One turn sends every row of this set to another row. A few are shown first. Where does it send the rows asked after them?
j_747: [-16   7 -16  -1  -3 -10 -36  -5 -13  -1   8   8 -10]
j_106: [  3 -10  -2  -3   0 -14  -9   9 -10  -8 -37 -10  -2]
j_479: [  2  25  -7  -9 -21 -10 -14 -16 -14 -10   8  -9 -11]
j_133: [-21   8  -1   1  -3 -11 -29 -15 -17  -3   0  14   2]
j_541: [  5  30  -5   4   1 -10 -22  -3   3  -2  15   9  -6]
j_802: [ -4  25  17   1   2 -11 -12 -18  -6  -3   5   4   3]
j_632: [ -1  20 -21  -5 -15  -9 -27  -4  -9  -6  13   0 -15]
j_563: [ 10  12 -17   4   3 -16 -12  15  14  13   9   1   7]
j_811: [-12  18  12   4  10 -11 -22 -13  -5   1   6  13   3]
j_955: [ 11  -6 -17  -2  -2 -12 -14  19  -4  -8 -29  -7  -9]
j_904: [-13  15   7  -8 -13 -12 -15 -24 -20  -7  -1  -7  -3]
j_561: [ -9  -4  -5  -3   6 -19 -16  26  13   4 -15  -8  11]
j_868: [  8  11  -3  -8  -8 -18  -2  22  15  -3 -13 -20   8]
j_377: [-12  -4   9  -5   4 -20  -8  17   9   2 -20 -13  16]
j_710: [ 11  -3  -4  -5  -7 -14  -3   8  -7 -11 -35 -14  -4]
j_422: [  6  13  12  -1  -2 -20   8  -7   5   8  -3 -13  17]
j_728: [  3 -12 -10  -1   3 -13 -15  15  -6  -7 -33  -5  -5]
j_818: [ -7  -2  -7   6  14 -18 -17  11   8  17   2   6  15]
j_428: [  6  -4 -31  13 -10  -1 -15  14   3  -8 -11 -18  -5]
j_867: [ -1   7   9  -8  -5 -19   2  14  10  -2 -19 -21  14]
j_893: [ 18  20  -6   0  -8 -18   4   6  12   8   6 -11   9]
j_997: [  0  12 -19   9 -28  12   2   9   0  -1  -6  -7  -1]
j_237: [-21  -4   1  10 -17  11   2  -3 -10   3 -17  -4  10]
j_309: [  6  34   7   1  -4 -10 -11 -12  -2  -5  11   3  -3]
j_511: [-24   4   1  -4  -2 -11 -28 -18 -20  -1   0   3  -3]
j_902: [-10  -1  12   3  10 -20  -5  -4   3  14  -6  -3  20]
j_580: [-10   1 -25  13 -18  13 -11  15   0   5  -5   3  -1]
j_256: [ -7   9  -3   7 -28  11  10  -3  -6  -1 -12 -11   5]
j_700: [-13  17   8  -3 -13 -12 -16 -24 -20  -7  -2   3   3]
j_704: [-15 -17  -5  12   0  -3 -11  -3  -8  -6 -23 -19   7]
j_769: [  3   6 -12  -5  -2 -18 -12  30  17   1 -10 -12   6]
j_410: [ -2  -4  -2   9 -12  -3   2  -7  -6 -10 -22 -29   5]
j_408: [  1  29  -2  -5 -22 -10 -13 -19 -14 -10   4   0  -3]
j_226: [-11 -17 -22  15   2  -2 -21  11  -2  -4 -16 -12   1]
j_179: [ 15   0 -13  -4  -8 -13  -6  15  -5 -10 -30 -13  -8]
j_404: [ 11   3 -18   9 -18  -2   0   3  -1 -12 -14 -29  -2]
j_75: [-24  -8 -12  13 -11  11 -11   7  -6   7 -12   5   7]
j_48: [ -6  21  -2   6  10  -9 -28  -2  -1   2  12  16  -3]
j_875: [  3  27 -18  -2 -17 -10 -24  -7  -9  -8  10   7  -9]
j_657: [-11  14 -17   1  -6  -9 -34  -5 -11  -3   8  15  -5]

j_747 -> j_904
j_955 -> j_106
j_769 -> j_377
Where do these go?
j_309 -> j_48
j_580 -> j_237
j_657 -> j_700
j_428 -> j_704
j_902 -> j_893

